A single turn carries every row of the set below to another of its rows. Some are shown first; where does it send the rows asked next?
Z_59: [266, -198, 97, 1, 201, 182, 80, 5, -122, -236, 18, -90, 25, 44, -24, 339]
Z_78: [15, -23, 278, 21, -171, 184, 75, -83, 216, -1, 204, 139, 5, -46, -174, 168]
Z_406: [-340, -15, -128, -143, -131, -109, 269, -155, -261, -67, 171, 36, -135, 117, 15, 184]
Z_944: [194, 47, -302, -114, -170, 48, -204, 35, 150, 72, -2, 129, 131, 112, 113, -203]
Z_530: [-141, -57, -61, -45, -158, 91, 22, 100, 64, 90, -111, -247, -1, 6, 246, 512]
Z_646: [-140, -14, -33, -45, -125, 246, 439, -118, -183, -182, -64, 240, -95, 108, 113, 193]
Z_232: [10, -161, 78, 132, 266, 40, 38, -1, -371, -285, 53, 21, -64, 95, 5, 197]
Z_175: [300, -10, -373, -99, -9, 57, -242, 81, 36, -26, -76, 13, 166, 77, 205, -131]
Z_351: [66, -128, 180, -73, 88, 246, 87, -180, 173, -92, 76, -60, 120, -17, -89, 315]
Z_304: [-35, 73, -5, -76, 38, 63, 387, -89, -123, -273, -230, 304, -182, -51, 35, 200]
Z_438: [-79, -26, -350, 17, -225, -6, 236, -45, 288, -15, -162, -115, -22, -88, 311, -15]
Z_249: [48, 29, -320, 186, -356, -109, 170, 238, 40, -85, -108, 3, -209, -74, 277, -122]
Z_876: [3, -104, -121, -21, -133, -26, 64, 212, -132, 11, -189, -157, -96, 136, 237, 536]
Z_373: [-280, -18, 238, 13, 85, 93, 15, -229, 94, -63, 159, 121, 37, -54, -112, 100]
Z_301: [393, -38, -310, 29, -24, 53, -224, 127, -82, -103, 27, 14, 95, 90, 199, -141]
Z_889: [-283, 156, -35, 84, -2, -77, 8, 98, -282, -232, 185, -141, -131, -286, 83, 132]
Z_691: [241, 48, -300, -52, -204, 47, -216, 136, 42, 62, 21, 142, 93, 119, 145, -225]
Z_916: [-242, 60, -105, -182, 60, -285, 233, -138, -179, -165, -26, 100, -189, -28, -31, 228]
Z_587: [-195, 87, 51, -4, -283, 16, -32, 141, 189, 119, -72, -113, -62, -122, 140, 407]
Z_55: [213, 10, -265, -136, -39, 38, -156, -140, 251, 46, 6, 90, 196, 60, 124, -145]
Z_419: [-371, 67, -74, 43, -186, 15, 139, -5, -340, -126, 299, -102, -93, -45, 92, 125]
Z_736: [-77, 115, 60, 56, -344, -148, -35, 282, 67, 90, -132, 66, -226, -74, 91, 374]
Z_401: [-221, 72, 21, 104, -181, 420, 316, -17, -233, -208, 92, 78, -41, -52, 186, 129]
Z_354: [314, 8, -254, 70, -214, 30, -201, 138, -58, -8, 132, 168, 34, 133, 109, -230]
Z_24: [323, -136, 162, 155, -17, 71, 40, 204, -246, -231, 82, 109, -137, 67, -96, 236]
Z_186: [216, 13, -331, -147, -41, 48, -206, -2, 163, 47, -53, 47, 176, 85, 159, -154]
Z_367: [-36, 187, 90, 52, 63, 86, 208, 61, -77, -361, -177, 225, -173, -319, 65, 142]
Z_410: [313, 24, -327, -40, -110, 38, -240, 159, -30, -20, -18, 62, 101, 94, 182, -186]
Z_6: [210, 37, -223, -52, -236, 19, -153, -37, 160, 101, 108, 212, 89, 110, 58, -227]
Z_463: [-3, -65, 166, 216, 33, -40, 15, 115, -352, -219, 143, 241, -190, 99, -106, 65]
Z_467: [-70, 32, -289, 96, -414, -45, 209, 84, 239, 27, -71, 9, -133, -84, 255, -112]
Z_62: [132, -58, -389, 158, -162, -98, 188, 210, -44, -165, -193, -111, -170, -52, 347, -22]
Z_187: [172, -16, 270, 151, -239, 90, 44, 151, -62, -95, 187, 232, -165, -3, -201, 122]
Z_938: [-191, 145, -34, -51, 130, -275, 58, -8, -183, -284, -10, -27, -186, -280, -11, 181]
Z_615: [-200, 28, 259, 144, -94, -13, 2, -41, -74, -65, 213, 294, -155, 8, -170, 2]
Z_159: [54, -93, -413, 16, -59, -41, 229, 49, 119, -134, -242, -194, -57, -68, 363, 46]
Z_957: [50, -25, -44, 53, -239, -162, 35, 314, -138, 13, -182, 36, -235, 83, 136, 435]
Z_664: [318, -38, -309, -88, 91, 54, -194, -39, 105, -69, -35, -30, 201, 59, 186, -88]
Z_651: [-139, 177, 95, 173, -56, 315, 160, 99, -152, -306, 14, 59, -81, -317, 145, 98]
Z_831: [-144, -129, 125, -7, 320, 129, 37, -216, -85, -183, 85, -43, 82, 4, 3, 224]

Z_463 moves to Z_373
Z_944 moves to Z_175
Z_938 moves to Z_419
And these:
Z_664 moves to Z_354
Z_530 moves to Z_957
Z_159 moves to Z_249
Z_59 moves to Z_187
Z_401 moves to Z_304

A single turn carries every row of the set below to another of its rows. Some are shown first; where does it send the rows asked next?
Z_332: [-25, -164, 263, -374, 156, 107, 59, 405, -167, 212, -127, -265, -103, -46, 46, -132, -341, 205, -43, 218, 403, 172, 3, -139, -426]
Z_349: [91, -78, 318, -46, -11, 23, 106, 196, -121, 99, -5, -368, -313, -12, -157, 28, -73, -116, 84, 22, 54, 82, 172, -262, 515]
Z_83: [145, 4, 272, -43, 35, 7, 165, 229, -132, 136, -67, -393, -306, -45, 30, 108, -120, -114, -9, 124, 208, 65, 111, -275, 519]
Z_920: [154, 26, 136, -205, -323, -24, 99, 41, -55, 287, -53, -488, -70, 5, -278, 75, -151, -164, 41, -254, 94, 33, -55, -232, -477]
Z_705: [129, -17, 99, 235, -105, -15, -151, 391, -108, 219, -37, -236, 39, -102, -40, -116, -262, -19, 224, 216, 33, 109, 168, -309, 312]
Z_9: [373, 6, -119, -432, 374, -8, 314, 107, -170, 216, 10, -419, -74, 11, 49, 192, -92, -8, 175, -216, 166, 173, -101, -257, -190]
Z_147: [266, -28, -118, -426, 262, 68, 305, 170, -166, 234, 108, -238, -56, -4, 191, 188, -106, -26, 297, -196, 63, 239, 0, -186, -256]
Z_300: [175, -90, -148, -510, 191, -27, 288, 111, -141, 165, 109, -219, -81, -91, -22, 95, -84, -77, 362, -291, -17, 109, 74, -171, -210]
Z_478: [123, 56, 57, 233, -21, -32, -38, 410, -53, 208, -75, -328, 26, -92, 65, 8, -261, -3, 136, 341, 242, 43, 86, -327, 348]
Z_861: [282, -49, -156, -506, 299, -107, 301, 42, -146, 147, 13, -393, -93, -78, -159, 108, -74, -46, 238, -298, 89, 47, -18, -242, -148]
Z_365: [113, -436, 152, 39, 49, 4, 277, 123, -175, 387, -151, -513, 0, 28, -49, 91, -129, 83, -23, 116, 317, 36, 41, -337, -628]
Z_58: [45, 56, 89, 288, 60, -178, 257, 97, -136, 438, -48, -393, -182, -83, -407, -210, -95, -96, 55, 225, -93, -56, 213, -280, -293]
Z_170: [148, 354, 74, -506, -36, -58, 33, 180, -168, 297, -64, -394, -19, -39, 12, -90, -227, -24, 72, 12, 92, 45, 116, -305, 252]
Z_240: [64, -57, 132, 239, -41, -11, -118, 339, -23, 127, 6, -371, -6, -10, -297, -106, -152, 6, 246, 163, 37, 54, 128, -320, 359]
Z_37: [-60, 151, 128, -246, 375, -5, -369, 205, -144, -24, -33, -443, -51, -72, -47, 285, -95, -94, 268, -53, 26, 45, 11, -275, -238]
Z_110: [-7, -171, 281, -389, 261, 38, 82, 318, -114, 128, -167, -454, -148, -6, -217, -122, -277, 227, -92, 164, 462, 55, -65, -189, -347]
Z_201: [359, -437, 63, -279, 339, -95, 190, 290, -291, 172, -296, -409, 53, -158, 55, 268, 67, -94, 151, 7, 99, 49, 209, -334, -332]
Z_442: [96, -477, 99, -25, 14, -116, 258, 53, -177, 336, -203, -529, -3, -68, -250, -9, -136, 44, -16, 32, 285, -97, 98, -351, -570]
Z_453: [-50, 186, 46, -293, 331, -75, -342, 222, -176, -9, -108, -369, -21, -203, 82, 281, -171, -139, 232, -1, 101, -23, 47, -271, -232]
Z_210: [-74, -269, 117, 336, 92, -132, -9, 257, -184, -57, -42, -299, -258, -107, -17, 20, -204, 88, 53, 83, 218, -134, 319, -184, 176]
Z_745: [1, 83, 55, 280, -15, -138, 273, 182, -162, 491, -22, -221, -151, -154, -132, -182, -157, -116, 91, 310, -91, -7, 268, -228, -344]
Z_350: [123, -38, 140, 112, 451, -249, 317, 176, -86, 348, -63, -456, 165, -242, -41, -238, 39, -66, -36, 112, 120, -191, 135, -418, -287]
Z_735: [80, 119, 83, -204, -301, 21, 254, 149, 10, 306, -27, -453, -63, -11, 66, 235, -179, -154, 4, -49, 277, 30, -91, -190, -498]
Z_975: [16, 145, 72, 329, 95, -77, 372, 208, -106, 502, -17, -355, -167, -56, -17, -49, -131, -65, 9, 423, 75, 17, 160, -243, -335]
Z_721: [-116, 176, 83, -279, 364, -33, -289, 227, -110, -46, -42, -429, -65, -123, 35, 336, -108, -107, 261, 11, 114, -21, 21, -261, -220]
Z_457: [10, 302, 199, -422, 3, 144, 61, 224, -61, 248, 132, -430, -69, 193, -46, -2, -82, 36, 198, 10, 1, 185, 83, -262, 202]
Z_448: [2, 161, 93, -261, 341, -49, -415, 196, -211, 10, -98, -385, -25, -156, 3, 229, -161, -125, 243, -66, 17, 48, 38, -291, -244]
Z_601: [-97, -108, 148, 81, 353, -195, 351, 203, 12, 263, 77, -356, 138, -227, -116, -251, 127, -81, 124, 90, 4, -225, 222, -340, -302]
Z_536: [56, 24, 101, 227, 43, -26, 7, 357, 35, 113, -34, -467, -25, -4, -188, 19, -154, 24, 158, 281, 233, -15, 49, -338, 399]
Z_130: [-48, -516, 75, -58, -106, -92, 268, 96, -150, 316, -119, -363, -3, -124, -169, -28, -138, 8, 106, 42, 201, -110, 198, -280, -600]
Z_593: [166, -42, 220, 207, 442, -87, 236, 244, -130, 438, 16, -376, 199, -127, 127, -226, 36, -32, 0, 122, 22, 29, 111, -403, -378]
Z_850: [121, 70, 71, -236, -405, -30, 140, 107, -79, 328, -60, -347, -36, -98, -19, 95, -222, -206, 53, -155, 124, 30, 6, -198, -518]
Z_603: [221, -448, 27, -327, 311, -129, 274, 287, -204, 87, -254, -413, 23, -190, -20, 296, 113, -116, 204, 39, 131, -64, 233, -301, -290]
Z_616: [-43, 330, 96, -505, -36, 23, 148, 219, -25, 216, 65, -390, -70, 42, 8, -4, -127, -7, 166, 68, 113, 8, 132, -251, 257]
Z_274: [154, -495, 96, -286, 294, -32, 258, 315, -180, 83, -143, -379, 12, -91, -33, 306, 167, -94, 286, 4, 27, 29, 257, -271, -334]
Z_61: [-60, -287, 176, 403, 116, -13, -53, 298, -192, -14, 32, -275, -259, 13, 44, 46, -176, 123, 85, 75, 151, 16, 291, -178, 118]
Z_676: [-49, -121, 228, 171, 348, -45, 276, 269, -41, 351, 152, -282, 164, -117, 44, -231, 113, -49, 170, 90, -95, -3, 206, -321, -398]
Z_964: [93, -237, 114, 359, 157, -160, -68, 232, -266, 7, -138, -351, -231, -104, -1, -10, -253, 96, -49, 63, 248, -95, 264, -240, 184]
Z_997: [-27, -476, 125, 6, -71, 26, 296, 169, -143, 373, -71, -343, -1, -30, 28, 71, -130, 47, 91, 124, 230, 23, 144, -266, -657]
Z_13: [197, -2, 268, -32, -38, 31, 81, 269, -219, 215, -72, -249, -256, -91, 176, 51, -195, -130, 12, 118, 111, 164, 169, -258, 461]
Z_929: [-91, -258, 263, -412, 42, 62, -23, 373, -186, 175, -79, -157, -108, -107, -132, -260, -333, 159, 80, 101, 213, 143, 114, -113, -434]
Z_111: [-81, -263, 287, -431, 138, 1, 8, 295, -127, 96, -126, -356, -143, -60, -389, -250, -257, 182, 25, 44, 280, 36, 54, -159, -350]
Z_167: [210, 325, 183, -421, 7, 68, -37, 181, -186, 326, 3, -431, -28, 124, -43, -95, -177, 30, 97, -51, -16, 214, 78, -315, 199]
Z_653: [59, 119, 115, 331, 181, -122, 351, 131, -90, 439, -42, -515, -198, 17, -297, -76, -72, -44, -29, 332, 67, -29, 100, -293, -277]
Z_307: [141, -74, 313, -27, -89, 49, 20, 245, -214, 181, -6, -227, -280, -58, -6, -24, -140, -129, 111, 9, -35, 180, 219, -245, 449]
Z_461: [111, 76, 151, -177, -224, 23, 223, 75, 36, 265, -23, -602, -91, 93, -188, 207, -105, -123, -14, -142, 244, 34, -146, -239, -461]
Z_814: [106, -247, 191, 435, 173, -37, -104, 273, -277, 52, -67, -338, -225, 8, 63, 15, -233, 132, -17, 56, 181, 55, 235, -236, 129]
Z_824: [299, -481, 128, -237, 314, 3, 166, 325, -265, 160, -182, -376, 48, -70, 37, 277, 119, -81, 243, -15, -3, 149, 218, -303, -373]

Z_705 moves to Z_240
Z_593 moves to Z_676
And these:
Z_997 moves to Z_130
Z_745 moves to Z_58
Z_453 moves to Z_448
Z_9 moves to Z_147
Z_201 moves to Z_824
Z_167 moves to Z_457
Z_461 moves to Z_735
Z_307 moves to Z_349
Z_111 moves to Z_110
Z_964 moves to Z_814

